In the data rows, the value 50 means zero.
Each row in the table below has a label, given by one hidden rule.
"35 8 20 57 44 59 33 52 40 32 48 44 99 47 0 52 54 54 37 56 35 56 39 45 21 44 49 56 43 49 41 52 31
 55 22 71 59 55 52 54 33 75 41 45 70" Wo
"62 99 53 42 39 33 56 53 47 72 33 40 32 51 65 50 51 25 44 42 48 47 4 77 44 42 60 45 48 61 27 38 49
 40 48 45 31 43 41 36 43 20 41 47 19" Gm
"85 90 97 33 24 25 75 59 63 70 48 58 21 61 76 39 54 30 57 38 56 37 35 76 99 34 62 31 36 76 0 34 81
 39 93 41 0 39 96 44 31 0 24 54 0" Uw
"43 48 45 58 41 53 63 51 43 53 39 36 48 65 99 43 45 49 35 48 52 44 42 55 61 42 45 57 45 50 28 47 60
 52 46 51 43 55 64 27 61 32 28 54 27" Gm
"68 76 53 49 37 38 53 48 61 75 42 44 39 52 44 34 49 20 61 49 55 39 58 70 86 39 45 61 40 62 32 46 71
 32 86 36 47 50 68 30 13 27 21 55 46" Gm
"65 33 44 52 60 68 70 46 53 37 51 46 30 52 36 51 34 57 48 49 44 48 58 41 43 61 50 63 52 39 71 49 32
 55 55 56 66 54 56 56 51 70 69 48 65" Hs
"49 68 86 69 45 36 34 57 63 27 53 65 44 42 10 35 55 59 73 50 66 39 66 30 74 69 43 22 50 44 96 69 67
 47 99 12 24 45 40 64 81 59 62 44 81" Uw
"70 70 66 37 29 34 77 59 58 65 41 50 0 59 99 47 58 7 75 44 43 34 39 63 99 24 58 28 25 67 0 37 71
 36 76 46 19 37 79 10 32 12 7 61 37" CO
"35 22 43 60 57 66 36 55 53 55 63 71 25 41 29 56 49 53 54 58 51 53 85 48 50 69 42 42 59 52 57 68 41
 56 67 44 35 52 18 59 48 60 43 46 81" CO
"71 99 99 58 26 16 42 71 76 47 82 70 10 40 26 25 65 68 74 63 66 44 91 32 99 61 42 1 52 85 68 48 69
 46 99 11 13 45 46 40 67 63 39 40 32" Uw
"83 64 33 39 39 25 78 35 52 79 8 22 57 61 98 54 38 9 33 30 42 41 0 86 64 36 66 74 21 56 0 31 67
 40 30 57 49 37 94 10 25 14 0 63 17" TB
"25 75 30 49 46 42 58 47 48 46 55 43 54 49 52 63 50 58 40 61 48 57 68 52 19 56 41 48 42 43 78 58 48
 52 0 79 62 52 53 54 51 67 82 52 43" Wo
"29 0 3 41 62 61 39 31 32 29 42 37 94 59 59 66 42 68 20 43 30 50 29 72 0 42 55 80 38 27 48 51 29
 60 5 88 83 62 36 63 34 73 68 53 51" Hs
"24 39 51 58 31 56 44 48 46 37 47 47 62 49 28 42 51 39 58 65 55 57 60 43 56 52 52 29 71 41 86 52 39
 57 69 39 37 57 48 69 63 86 53 47 80" CO
"78 86 89 46 35 46 39 46 57 53 41 43 50 58 62 56 50 33 57 41 50 51 52 71 85 30 50 58 39 61 32 42 52
 47 81 58 33 56 50 59 45 45 41 57 18" Gm
"23 45 48 57 48 65 33 52 45 42 69 40 51 46 6 61 54 75 46 52 53 53 89 42 21 61 36 76 59 27 68 62 40
 53 7 64 86 61 41 73 68 67 73 46 78" TB
"56 47 18 44 71 70 48 41 36 48 47 64 80 45 63 69 52 74 40 56 45 52 33 39 24 65 48 90 50 30 99 52 42
 56 0 43 81 58 40 61 56 65 73 50 60" Hs
"63 49 43 48 60 24 56 55 52 62 34 41 42 55 87 45 42 31 62 40 51 52 38 63 99 48 59 48 36 55 43 35 71
 34 68 42 57 40 72 34 34 44 37 56 17" TB
"27 51 78 70 69 60 24 46 48 25 83 78 69 32 2 35 57 65 66 68 56 59 99 10 0 78 39 29 78 31 67 67 46
 55 64 38 63 57 14 74 81 72 83 35 83" Wo
"25 35 26 58 61 54 29 35 50 23 53 52 85 49 0 68 43 60 48 55 48 59 52 35 15 59 42 78 55 14 97 71 35
 54 20 57 61 52 34 72 73 80 77 48 67" Hs
"33 34 27 40 54 43 43 45 44 50 46 48 54 58 72 59 43 57 47 53 41 61 37 35 0 36 49 81 53 44 73 53 47
 54 20 71 44 53 48 63 78 75 82 48 70" Wo
"54 17 35 52 69 58 32 47 43 46 54 42 36 50 62 52 46 51 45 65 46 66 31 50 42 52 52 48 56 33 89 58 31
 54 22 51 48 61 40 57 79 64 48 44 99" Wo
"65 99 90 67 37 54 54 66 56 50 67 58 24 47 28 49 69 44 63 54 58 40 48 38 75 54 53 47 43 70 32 46 63
 47 99 20 11 45 51 46 50 63 55 42 44" Uw
"28 47 54 44 61 85 43 42 47 46 55 45 84 51 17 57 46 63 44 44 50 70 30 42 30 54 45 73 53 39 27 52 33
 46 28 54 75 66 27 57 51 72 61 54 93" TB
"53 12 38 42 66 44 66 41 36 67 56 45 61 56 30 57 43 42 33 47 42 55 40 55 71 51 47 58 49 57 71 47 40
 50 58 51 65 50 41 41 45 59 64 54 54" Hs
"50 85 60 58 56 47 70 53 59 55 60 50 27 44 42 50 46 52 54 47 45 49 56 51 45 47 46 43 42 48 82 41 55
 58 60 53 58 55 44 42 47 57 33 50 78" Hs
"67 74 34 53 45 46 51 59 51 53 49 47 32 46 29 52 47 34 43 43 45 45 39 51 21 47 47 45 49 43 55 34 41
 47 72 32 36 48 40 47 55 44 58 49 25" TB
"39 10 45 50 56 58 37 55 43 43 62 45 90 54 25 57 44 73 48 54 47 47 17 34 16 66 48 53 58 28 88 61 47
 57 50 51 70 56 37 49 54 65 49 48 34" Hs
"83 94 99 53 8 28 61 64 66 89 52 51 21 59 99 29 56 38 67 46 62 20 71 52 99 31 55 36 37 86 6 29 67
 38 99 31 0 29 62 15 44 7 34 65 40" Uw
"26 12 26 53 56 81 36 45 45 26 69 60 96 49 17 60 38 69 36 55 51 79 19 42 38 65 42 58 69 24 69 67 33
 58 0 61 89 61 22 76 56 74 99 41 99" Hs
"26 25 39 51 43 55 60 56 42 29 49 50 42 47 40 42 54 57 61 46 50 47 45 50 25 75 51 34 49 57 86 65 48
 53 32 62 56 59 45 43 69 52 60 55 46" TB
"59 68 21 47 55 47 58 55 50 63 38 59 51 53 31 57 43 48 53 44 46 45 65 50 50 44 52 43 50 42 45 45 43
 51 0 38 45 58 61 51 43 51 46 47 57" TB
"46 34 35 45 80 61 34 41 46 36 52 41 66 57 52 61 47 57 53 56 47 57 41 61 0 28 50 58 51 55 37 57 39
 55 0 52 77 52 68 40 42 48 65 61 50" Hs
"71 92 47 59 31 38 62 50 68 53 50 51 21 49 56 29 54 38 69 47 65 30 68 59 99 40 60 27 56 65 22 47 69
 37 98 42 18 36 63 32 40 46 30 45 24" Uw
"0 33 74 64 84 68 16 55 60 23 81 63 63 38 0 43 66 86 73 78 49 58 82 27 18 77 34 35 78 25 99 64 22
 59 82 28 63 58 16 73 79 72 99 30 99" Wo
"78 70 97 64 36 25 49 66 60 73 60 66 0 43 31 23 64 53 71 53 66 41 66 42 99 29 47 46 35 75 28 50 70
 44 69 16 26 40 43 45 52 20 62 47 21" Uw
"4 14 31 54 66 86 10 44 43 31 68 55 99 49 0 71 43 87 44 72 37 63 65 29 10 61 42 45 82 8 99 71 35
 70 0 51 99 59 0 81 67 98 80 35 75" Hs
"32 38 45 55 62 61 38 55 48 36 46 39 35 43 73 53 47 70 43 53 40 46 44 56 43 59 54 49 46 45 64 53 50
 48 31 61 63 52 33 75 41 59 37 54 55" Hs
"31 58 81 56 65 56 34 45 49 27 50 54 62 45 4 59 48 77 48 62 57 60 65 32 18 72 45 45 60 45 64 72 36
 65 47 21 73 48 31 76 70 61 99 40 99" Wo
"41 73 61 57 50 66 38 53 52 44 48 54 57 51 51 53 59 29 42 49 46 43 56 58 39 52 56 68 45 53 52 44 57
 49 60 45 40 46 68 53 32 66 39 50 49" Wo
"33 56 99 65 70 61 18 56 65 34 70 65 24 29 7 47 69 66 70 71 60 50 99 27 66 83 35 0 60 37 96 70 42
 45 70 7 14 50 25 72 93 71 76 39 99" CO
"71 35 36 40 34 38 75 55 46 68 34 55 27 51 88 55 51 32 51 41 46 46 19 65 81 26 56 64 17 61 0 42 58
 51 55 55 47 43 61 30 34 23 13 55 3" TB
"53 99 99 72 33 26 57 72 79 59 82 76 0 30 14 22 64 54 82 62 66 40 99 37 81 70 34 0 55 57 99 45 52
 51 99 6 34 45 43 58 62 71 72 32 99" Uw
"32 27 40 50 56 65 43 39 40 43 51 48 99 53 44 75 43 27 41 54 44 58 40 47 22 57 58 75 56 58 69 48 49
 55 22 65 63 62 40 56 60 59 38 51 46" Hs
"47 63 66 61 51 52 35 60 51 49 53 60 65 42 72 52 52 45 50 49 59 56 85 56 60 48 46 30 55 51 89 58 29
 50 99 46 42 46 35 41 72 66 90 41 57" Uw
"64 36 7 45 68 75 43 39 35 33 29 38 48 55 64 79 24 37 29 35 38 51 33 60 7 39 49 69 46 36 14 48 40
 55 9 91 54 60 45 41 50 70 52 56 19" TB
"27 34 76 63 60 60 7 50 48 43 63 59 53 38 22 34 46 63 59 49 58 55 56 38 1 57 48 39 58 49 93 59 41
 60 23 49 50 55 39 58 72 71 86 51 61" Gm
"75 1 0 28 45 54 99 38 28 52 14 25 71 72 99 64 38 25 34 37 25 54 15 78 0 41 60 84 36 41 0 43 50
 56 0 88 87 49 71 24 20 37 0 77 0" Hs
"35 60 14 35 64 48 55 50 44 23 42 37 73 53 64 61 43 64 30 44 54 60 45 63 0 41 52 69 47 51 85 44 49
 62 10 62 75 48 35 56 35 45 12 50 76" TB
"39 66 67 59 56 51 26 49 60 26 66 65 44 42 18 43 51 73 49 67 56 67 84 30 39 67 43 30 51 41 99 51 48
 59 51 50 46 52 44 63 57 67 91 40 72" CO
"23 48 75 58 64 62 30 53 55 25 65 56 27 34 25 50 55 95 65 57 58 45 76 27 46 81 36 47 71 55 64 48 29
 56 99 56 64 48 31 68 69 84 52 41 71" Gm
"73 59 54 46 49 30 74 53 39 69 47 39 59 60 87 39 56 20 45 37 46 45 70 58 69 53 59 43 50 54 13 45 59
 48 44 56 55 45 63 28 38 45 35 61 33" TB
"90 28 23 25 27 29 95 46 48 79 29 26 45 60 99 56 40 14 37 26 39 38 0 77 75 17 64 76 40 83 0 24 82
 41 58 63 7 40 81 9 7 10 2 71 14" Gm
"48 38 43 48 52 58 51 54 51 54 46 50 82 53 75 66 42 74 43 63 51 59 72 48 42 47 43 44 43 42 76 53 55
 54 47 63 60 50 53 29 44 69 49 46 40" Wo
"53 0 57 51 66 52 40 49 52 33 53 52 80 49 51 60 38 71 47 59 47 57 79 48 33 70 52 50 59 50 57 57 42
 57 32 70 54 63 26 87 81 56 63 47 52" Wo
"81 84 57 41 46 17 80 66 59 81 40 43 11 52 92 35 56 11 55 36 61 38 54 65 90 24 58 24 39 99 0 42 71
 35 99 17 15 35 86 15 14 30 25 53 11" Gm
"75 95 86 60 40 30 46 57 73 53 62 67 24 42 66 24 67 58 71 52 61 46 74 28 88 51 49 18 53 74 13 46 53
 45 65 8 2 46 65 47 45 52 60 43 21" Uw
"55 67 65 58 40 51 54 51 56 53 47 55 50 42 97 38 57 58 53 49 57 41 75 33 59 49 47 44 48 44 62 45 37
 51 51 26 26 47 52 37 40 40 59 47 36" Uw
"90 89 73 53 24 35 76 58 55 74 45 55 32 52 93 56 61 26 61 47 57 40 31 47 99 52 57 46 45 70 13 35 56
 41 74 12 9 46 75 33 26 48 25 55 25" Uw
"89 60 77 60 39 27 49 64 62 79 54 45 0 48 80 38 53 56 60 51 62 43 51 58 89 47 54 34 43 71 30 37 65
 38 56 31 35 34 59 52 39 22 17 59 29" Uw
Which label does each new row get?
"71 84 64 54 38 32 83 61 58 47 55 52 7 45 47 37 46 23 60 52 55 37 70 40 59 42 52 24 42 72 32 42 57
 38 81 20 57 49 62 56 47 19 52 47 45" ~ Gm
"43 95 85 66 43 58 35 66 58 42 56 67 45 37 18 40 62 75 64 64 55 50 84 34 54 62 31 20 58 49 94 48 33
 39 99 12 19 40 27 56 73 40 63 39 45" ~ CO
"89 75 72 39 29 21 96 42 56 80 44 51 9 62 99 52 52 10 53 34 55 25 28 83 68 37 64 54 26 80 1 24 83
 27 88 35 36 41 82 27 36 6 5 55 0" ~ Gm
"89 60 90 47 40 29 96 54 69 77 41 39 21 56 56 45 52 15 58 30 52 34 37 57 76 36 54 42 30 65 23 30 66
 50 92 27 24 40 68 35 48 41 15 57 28" ~ Gm
"64 85 85 53 24 26 85 51 58 80 52 55 0 58 92 29 61 42 68 47 61 33 50 62 99 23 51 5 47 69 3 35 79
 38 99 14 20 40 72 41 53 46 25 44 26" ~ Uw
"47 93 65 58 47 65 66 60 52 43 58 58 44 38 20 37 63 65 62 60 58 40 60 42 96 40 48 34 46 49 39 54 64
 52 89 25 34 45 39 71 60 70 70 47 46" ~ CO
"59 33 48 54 43 51 39 51 50 64 52 47 58 53 43 53 53 39 45 47 52 49 41 66 9 52 56 70 57 70 56 35 54
 50 25 58 61 46 69 31 45 50 32 57 40" ~ TB
"66 87 54 62 50 41 38 58 54 26 59 66 58 46 33 26 55 61 61 63 50 46 73 44 46 61 47 43 52 36 53 63 52
 44 98 28 48 45 35 58 63 71 71 48 69" ~ Wo
"59 71 51 42 44 34 70 43 53 79 27 28 33 57 99 43 50 26 51 31 42 46 4 74 77 36 65 67 41 69 0 41 59
 56 87 67 37 49 69 37 39 16 17 59 0" ~ TB
"29 11 8 50 68 54 48 44 40 40 42 50 76 45 33 63 48 79 35 56 46 63 45 48 29 46 49 71 43 36 84 55 58
 60 4 84 72 62 31 45 42 45 50 47 63" ~ Hs
"58 99 93 63 24 39 20 59 64 75 76 62 14 39 71 36 61 46 66 60 58 36 80 32 99 69 43 9 51 58 22 67 61
 47 99 8 39 44 51 50 63 50 65 39 41" ~ CO
"37 74 99 64 35 59 50 57 61 37 69 66 25 32 52 23 59 62 62 53 60 54 85 35 91 51 42 28 57 48 84 52 59
 48 83 6 17 39 57 46 56 25 83 40 47" ~ Uw
"46 89 66 61 40 27 45 52 70 52 67 57 41 42 18 42 62 45 59 45 62 37 67 37 69 52 43 46 49 51 32 55 60
 39 89 28 18 36 57 48 71 50 25 48 48" ~ Uw
"89 69 2 30 25 46 84 45 50 84 28 15 50 66 99 40 54 9 48 30 51 44 17 74 79 43 60 46 19 69 0 28 68
 39 43 51 21 45 78 23 24 5 3 67 0" ~ Gm
"46 25 41 53 52 55 51 48 51 46 42 50 88 50 62 69 48 26 46 55 51 54 61 56 12 59 55 69 54 61 64 44 53
 48 33 54 65 54 62 58 55 54 36 46 41" ~ Hs
"51 0 6 29 73 60 56 31 29 47 16 41 99 64 16 82 37 55 12 46 35 67 21 58 0 46 54 80 48 15 26 55 35
 67 0 98 91 51 64 53 50 59 21 57 60" ~ Hs
"56 67 62 58 31 21 52 51 54 53 67 60 11 49 45 53 59 68 47 49 60 45 66 47 84 46 49 25 41 61 37 42 61
 48 95 38 26 49 27 34 50 45 36 43 64" ~ Uw
"33 34 27 61 67 68 14 51 51 20 64 57 89 49 0 54 53 90 55 71 49 71 67 40 0 76 34 34 79 38 99 63 24
 57 32 53 72 62 14 81 71 68 99 35 69" ~ Wo
"42 53 78 57 39 39 44 61 49 50 47 54 16 47 44 39 59 38 59 62 65 51 59 32 85 65 38 31 54 50 49 38 51
 46 91 30 34 44 66 63 50 60 31 49 70" ~ Uw
"69 74 7 41 39 45 59 44 48 60 39 35 23 57 67 48 52 12 34 42 48 43 19 54 67 26 55 49 42 79 47 52 55
 50 84 51 50 48 66 37 15 5 6 62 18" ~ TB
"46 39 32 45 62 54 64 47 37 60 53 27 93 61 48 53 46 44 48 35 46 62 44 57 65 53 54 62 43 56 59 46 48
 55 0 53 58 53 32 44 49 61 54 51 37" ~ TB
"51 99 99 66 10 23 65 71 67 51 88 63 0 37 47 29 69 47 77 51 66 36 97 38 99 58 39 16 59 66 38 56 68
 36 94 0 0 38 61 62 61 37 74 45 34" ~ Uw
"31 60 84 65 50 70 16 48 47 39 56 65 39 46 0 50 52 45 54 62 47 60 67 45 41 63 51 56 64 54 99 61 46
 51 10 39 65 53 38 63 63 59 70 50 80" ~ Wo
"48 5 9 47 67 70 27 37 26 10 47 55 99 43 47 75 38 66 30 53 36 76 52 62 0 57 39 74 76 6 85 63 25
 67 0 83 96 58 36 80 57 80 80 51 78" ~ Hs
"42 57 58 50 62 70 30 54 50 14 64 66 84 42 0 32 54 80 42 72 47 51 65 32 66 77 41 57 46 42 99 56 35
 55 53 48 56 54 33 89 79 71 92 49 81" ~ Wo
"42 4 55 55 45 49 46 32 42 32 53 52 67 52 0 63 50 75 40 48 39 62 34 37 42 50 44 39 43 43 76 57 35
 54 26 37 71 53 30 54 68 63 50 46 70" ~ Hs
"50 62 48 52 49 41 50 53 52 80 66 46 29 52 83 49 50 51 50 51 54 50 47 50 35 40 53 58 54 55 30 52 49
 45 58 50 13 49 53 62 63 60 23 48 62" ~ Uw
"46 59 38 45 54 58 30 45 48 60 45 47 62 50 68 53 45 50 42 48 38 54 46 47 55 50 51 55 52 46 33 64 59
 55 40 51 66 51 59 46 54 45 39 50 21" ~ Hs
Which column or columns does the hidden rule look at? Columns are counted from 0, in order:
19 20 36
